M: several groups of rows, each row roughly a mix of its group's hidden directions
M (99 x 18)
[[-14  47  14 -36  32  22  13 -20  -3  36   0   9 -37  20 -45  56 -20   6]
 [ -2  -3  11 -23  31 -24  24 -19 -16  44 -29  -9  16  52 -46  39  -5  45]
 [-12  49  23 -32  20  36   3 -45  -8   8  16  30 -44  -4 -25  32 -42 -16]
 [ 17   1   8  12  54 -11  25  12 -14 -27  10 -20  39  63 -53  21 -20   2]
 [ 25 -33  12  49 -25 -24  -9  16 -12 -63  20  -5  47  -5  10 -43   4   5]
 [-10   2   5  26 -24  41 -11  -1 -19  -3  40  10 -23 -71  13 -31  52  -8]
 [ 15 -19   5   8 -28 -40 -15  -4  18 -63 -13   5  30  11  29 -30 -65  -8]
 [ -4   6   8 -28  -6 -45   7  -7  25  -2 -45  -2   0  60   3  15 -72   9]
 [-20  17  -8 -35  26  21  13 -27 -32  68 -15   2 -15 -19 -42  35  22  28]
 [ 35 -34  20  24  47 -12  17 -16  -6 -19  19   4  49  63 -16  21  22   7]
 [-19  33   2 -25  13  43  -4 -27 -32  41  14   5 -25 -59 -38  30  23   9]
 [ -4  43   0 -25  27   8   9  21  39   5  -6  -5 -35  59  -7  42 -42 -33]
 [ 18 -28  -3  -5  12 -47  -4  -2  43 -31 -31  18  21  58  23   3 -51  14]
 [ 10 -34  24  21   8 -28  17  -1 -11  33  -5 -11  27  45 -21  16  58  56]
 [ 15 -15  -4  -9  -6 -45 -16   3  40 -47 -28   7  24  35  29  -2 -68  -4]
 [-15 -16  17  -6 -16 -15  11 -26 -37  63 -19  -5   3 -10 -25   4  45  64]
 [ 25 -30  -5  50   7 -25  10  52   1 -39  12 -28  45  40  -2 -23  26   1]
 [-14  17   9 -36   1  16   2 -67 -45  34 -10  30 -14 -39 -30  10 -25  26]
 [ -9  13   9  18   4  54   3  -2 -20  26  46   8 -33 -41  -9   1  71  -7]
 [ 16 -18  18  29 -38 -11 -12 -18   5 -61  16  28   5  -5  44 -52 -36 -16]
 [  9 -36  -9  33 -14  10 -15  -5 -29 -17  23   9  28 -69   9 -39  51  13]
 [  9   9  16  10  48  23  18  22  15  23  28 -16  -6  53 -20  49  56 -12]
 [-11  41   5 -30  28  37  17 -36 -34  42   4  26 -42   3 -45  29 -14   5]
 [ 27 -26  13  56 -20 -16  -2  31  -1 -64  28  -7  35  15  15 -41   9  -6]
 [-24   5 -21 -45   0   2   9 -25   6  79 -45  17 -41   9  15  14   3  14]
 [  6 -49 -11  20  -9 -45   0  29   1  16 -24 -34  49   9   5  -9  51  41]
 [-22  47  -2 -45  10   6   6   0  24  37 -27   3 -48  29 -15  44 -42  -5]
 [  2 -14 -27  -4 -56 -32 -13  -2 -13 -14 -39  13   8 -28  32 -56 -49   5]
 [ -3  42 -10 -30  -1   9  10 -18   1   7 -21  38 -49  33  -2   2 -75 -19]
 [-13  14 -12   3  -6  49  -6  -5 -35  24  27   4 -22 -77 -11 -12  50  -6]
 [ 20 -23 -17   9  11 -52   9  35   2 -26 -30 -29  55  50 -14  -3 -29  14]
 [ -6 -24   7  22 -34  -3  -2 -10 -53   9   8 -15  28 -61 -13 -38  44  34]
 [ -2  56   9   1  21  45  17  26  -1   8  35 -18 -38  27 -23  30   8 -54]
 [ 11   8  23  24  36  37   9  19  24  -1  49 -11 -10  37   1  35  57 -37]
 [ -9  43   8 -30   5 -15  15   9  20  10 -24  -7 -28  62 -17  31 -65 -12]
 [-18  33 -26 -37   2  16 -18  21  52  -1 -12  -9 -35 -12  35  21 -37 -55]
 [  7 -15 -13 -24  25 -49  -5  -3  13 -16 -42   2  38  29 -24  22 -58  41]
 [ -3 -22 -11 -21 -26 -46 -11 -32  -1 -11 -48  25  16 -11  14 -26 -63  38]
 [ 12 -46 -18  22 -17 -11 -23 -10  -5 -44   5  11  40 -60  33 -47  10   5]
 [ 28 -25  20   9  65  -3  10 -27   6 -17  20  11  41  53 -23  41  14   7]
 [-29  22   7   6 -40  38  -7  -6 -19  11  25   0 -41 -74  10 -33  25 -12]
 [-16  36  -3 -42  17  24  11 -45 -33  45 -13  27 -34 -11 -37  26 -30  11]
 [-21 -12  10  -4 -20   1   5 -20 -40  59  -8 -13   1 -42 -21  -3  57  50]
 [ -3  41 -30 -29  -1  14  19 -12 -32  38 -30  37 -48  20 -22  -8 -52  -2]
 [ 25 -25   8  23  58   9  16  -6 -20   7  25   4  37  35 -38  28  55  21]
 [ 37 -35  16  21  56  -6   9 -18  -1 -17  19  12  45  55 -16  30  28   9]
 [ 17  -3  -5  16 -20 -30 -14  35  36 -66  -4 -10  21  23  29 -20 -52 -28]
 [ 10 -28  -9  19 -31 -24 -18   5  -5 -62   1 -11  44 -38  27 -48 -31 -14]
 [ 10 -45  24  38 -19 -31 -18  22  24 -42  16 -30  50  -7  27 -14  38  12]
 [-35  29 -12 -23 -53   9 -15  -1  -1   8 -17  -1 -42 -65  20 -30 -35  -9]
 [ -2 -10  -2 -21 -22 -56  -5 -11  17 -21 -47   1  17  24  12 -10 -77  19]
 [ 20 -27  18  -6  56  -6  11 -45  -9  20   3  20  30  42 -28  45  23  33]
 [ 17 -17  13  43 -18  14 -11   3  -6 -67  44   5  19 -31  24 -46   6 -30]
 [ -5 -20  25   2   3 -12  22 -20 -25  63  -9  -6   5  32 -25  19  57  52]
 [ -9  51   9 -23  17   8  20  13  14  16  -9  -9 -38  63 -24  36 -44 -25]
 [-14  53  24 -14   4  51  -3 -16  16  12  33  24 -66 -13  -2  28  -2 -27]
 [  8   1   8 -14   6 -44   7   4  34 -16 -32   2   7  76   3  18 -61   7]
 [ 15  -8  -2 -14  43 -34  14   4  13   3 -27 -11  33  74 -29  40 -28  17]
 [ -5   3  28  15  -6  -7  32  -5 -52  48  -1 -15   0  33 -51   4  35  49]
 [ 11   5   6  41  36  42  12  30 -10 -24  57 -19   8   1 -21   2  55 -31]
 [  4  -7   5 -16  22 -33  24  -5 -15  44 -34 -13  19  64 -39  32  -1  43]
 [-18  58  17 -36  -8  25  -9 -12  23  22   1  21 -65  -3  -6  42 -31 -10]
 [ -9  28 -10 -12 -17  38 -12 -15  15 -18  14  30 -48 -34  41 -22 -36 -55]
 [-15  -2   2 -21  22   0  15 -36 -48  49 -17   3   6 -18 -56  17  13  56]
 [ 40 -34  13  34  49  -5   4   3  11 -32  28   5  46  51  -7  20  34  -2]
 [  0  15  10   9  50  27  21  23   0  28  27 -22  -5  38 -40  45  54  -4]
 [ 36 -33  14  24  57  -5  13 -14  -7 -20  22   9  49  54 -20  23  26   7]
 [ -3 -22  21  19   5   3  16  -1 -23  48  14 -19  12   7 -19  16  88  36]
 [ -8  34  15  11  11  58   5   3 -13  25  46  10 -47 -25 -20  18  55 -12]
 [ 15  11   9  19  55  33   8  27  27 -17  46 -12   1  37 -11  39  38 -38]
 [-35  35  31 -33  16  36   5 -30  13  44  14  -4 -49 -13 -15  47  17  -2]
 [ -1   6  16  25 -35  38 -16 -15  -9 -18  42  26 -30 -60  30 -33  30 -19]
 [ -1 -13   2 -22 -19 -55  -4 -15  21 -18 -45   0  19  33  18  -7 -75  14]
 [-13  46   5 -30  22   7  18   8  16  38 -15   3 -45  56 -27  45 -26  -1]
 [  1  12  10  12  47  24  16  26   4  28  28 -20  -5  31 -40  47  61   7]
 [  8 -26  26  41  -2  23   0 -20 -38 -19  48   3  24 -42  -9 -25  59  11]
 [-12  -2  10 -37 -40 -31  -9 -49   8  10 -42  20 -11   2  34 -10 -66   5]
 [-38  46  -5 -43 -35   7   0   4  14  37 -29 -15 -55 -16  12   3 -39 -20]
 [-18  19   1   8 -22  46 -15  10   8  19  32   7 -49 -60  22  -5  53 -17]
 [ 23 -36 -12  41  -4  13 -14   2 -16 -49  31  13  34 -46  21 -47  29 -13]
 [-15  33   8 -41   9 -15   6   4  38  28 -29 -13 -27  54  -2  50 -43  -9]
 [-12  12  -6 -41  27 -24  18 -14  -9  43 -43 -10   4  37 -41  38 -37  32]
 [-10  28 -13   0 -37  14 -15  41  39 -24   6 -12 -36 -17  48 -21 -21 -57]
 [  7   7  11   5  62  17  15  16  11  18  23 -14   5  45 -39  56  45   4]
 [ -8  25 -18 -14 -18   8 -24  22  26 -48   4 -18  -2 -43  25 -11 -54 -57]
 [-34  38 -10 -40 -48  -7  -4   9  17  35 -39 -12 -49 -13  19  -3 -42 -10]
 [ -6  45   4 -24  26   7  19  12  21  19  -9   4 -41  67 -23  39 -40 -15]
 [ -4  18  23   0  54  42  11  -4  15  21  39  -6 -17  22 -23  55  49 -15]
 [-34  32  12 -40 -27   6   9 -14   6  74 -26  -7 -54   8   6  23   3   3]
 [-23  53  10 -38   4   4  15   7  14  38 -18 -18 -42  39 -23  42 -38 -12]
 [-20  37   5 -45  28  24  12 -32  -4  55 -10  15 -42   8 -29  47 -12   6]
 [ -5 -17  -6   4 -55 -19 -10 -24 -30 -23 -18  14  10 -48  24 -63 -37   9]
 [ -2 -45  14  19  -5 -22   3  -3 -15  34  -3 -20  33  -8  -7   3  75  55]
 [  1 -25  -3 -22 -15 -57 -11 -17  29 -13 -50  11  21  23  23  -2 -62  29]
 [ -6 -19  21   4  10  -3  13  -6  -7  62   0 -15   3  20 -15  32  78  41]
 [ -2  30 -21 -31 -16  -4  -5  -9  13 -16 -29  26 -30  11  20 -12 -88 -30]
 [-17  44   6 -18  29  59   6 -14  -6  30  30   9 -50 -23 -23  33  20 -24]
 [ 23  13  -6  14  33  17  -2  26  40 -52  28   6  -5  42  21   9 -23 -62]
 [ 17 -55  -6  20  -2 -43  -3  -1   0 -46 -13 -16  68   8  21 -35 -14   4]]
one row of each group, then the others: which group is each in?
[ 18 -22  -7  39  17  35 -11  17   5 -33  48   0  19 -32  23 -16  61 -34]  B
[  3  -1   7 -26  54 -15  21 -23  -8  27 -18  -6  21  53 -46  49 -14  28]  H
[ 16 -52  -3  32 -36 -34 -10  -4 -15 -32  -6   0  46 -21  30 -55  10  19]  V

[ 19 -21 -23  -1   4 -50  -6  11   2 -45 -36  -1  49  19  -8 -15 -63  19]  H
[-32  36  20 -18  20  42   6 -11   0  46  24 -11 -43 -28 -30  39  38   5]  H
[ 24  -9   9  32  51  16  13  31  11 -10  38 -13  19  46 -21  31  57 -10]  H
[ 16 -23  10  -9  53 -24  12 -28  -9  12 -15   8  40  44 -41  41   0  45]  H
[ 25 -20   1  29 -13 -48   0  36  14 -54 -11 -13  40  50   6 -21 -34   5]  V
[-24  40   8 -43  -9 -17  16  -7  -1  39 -38  -9 -32  34 -27  28 -55  16]  B
[ 12  25  -3  -3  21 -21  -1  49  34 -41  -6 -27  14  51 -19  32 -49 -22]  V
